500 stands for zero in the data rows.
Here are some points:
np.array([427., 508., 495., 541., 428., 426., 432., 572.])
np.array([474., 483., 562., 637., 465., 556., 695., 463.])
np.array([384., 604., 395., 493., 380., 528., 398., 696.])
np.array([476., 454., 412., 438., 460., 445., 463., 454.])
np.array([563., 424., 438., 622., 438., 575., 537., 472.])
np.array([487., 332., 681., 398., 289., 527., 611., 516.])
np.array([479., 467., 436., 479., 454., 342., 511., 518.])
np.array([470., 431., 417., 521., 439., 424., 443., 469.])
np.array([412., 617., 703., 483., 344., 411., 654., 507.])
np.array([391., 585., 584., 492., 495., 528., 499., 492.])
np.array([367., 577., 409., 434., 410., 420., 389., 563.])
np.array([496., 560., 474., 324., 405., 508., 531., 523.])
np.array([574., 559., 505., 448., 548., 648., 470., 560.])
np.array([637., 468., 399., 509., 661., 395., 399., 352.])
np.array([550., 516., 595., 543., 458., 644., 570., 417.])
np.array([575., 479., 468., 541., 428., 469., 425., 492.])
Then 10 other points, each followed by its number:
np.array([611., 427., 487., 535., 592., 581., 591., 437.]) 0
np.array([440., 556., 361., 348., 480., 598., 492., 590.]) 1
np.array([601., 270., 680., 349., 460., 626., 575., 418.]) 2
np.array([447., 516., 302., 394., 516., 330., 421., 486.]) 3
np.array([734., 351., 500., 331., 664., 604., 521., 351.]) 4
np.array([693., 429., 409., 391., 673., 499., 450., 359.]) 5
np.array([565., 497., 400., 464., 465., 614., 304., 547.]) 6
np.array([608., 509., 610., 519., 519., 585., 408., 508.]) 7
np.array([521., 611., 470., 514., 466., 526., 341., 656.]) 8
np.array([503., 533., 544., 547., 593., 488., 552., 529.]) 9
Which of these numbered points is nearest to each point below, looking only along the 3 directions in which the first points spread most? Its number follows each.
np.array([587., 497., 446., 542., 539., 612., 385., 509.]) > 6
np.array([579., 525., 656., 552., 577., 504., 579., 409.]) > 0
np.array([562., 472., 448., 467., 589., 530., 435., 559.]) > 6
np.array([714., 417., 383., 642., 676., 441., 410., 265.]) > 5
np.array([544., 609., 537., 532., 628., 607., 524., 429.]) > 7
np.array([419., 635., 339., 443., 602., 475., 448., 633.]) > 8
np.array([584., 546., 407., 416., 372., 458., 529., 475.]) > 9
np.array([410., 513., 484., 547., 520., 457., 564., 548.]) > 9
np.array([592., 488., 523., 472., 588., 240., 427., 468.]) > 3
np.array([487., 392., 707., 727., 523., 467., 732., 414.]) > 2
np.array([449., 405., 441., 551., 445., 428., 500., 445.]) > 9
np.array([487., 547., 598., 437., 573., 377., 461., 498.]) > 9
np.array([530., 234., 646., 526., 339., 643., 657., 472.]) > 2
np.array([439., 583., 549., 591., 427., 479., 473., 685.]) > 1
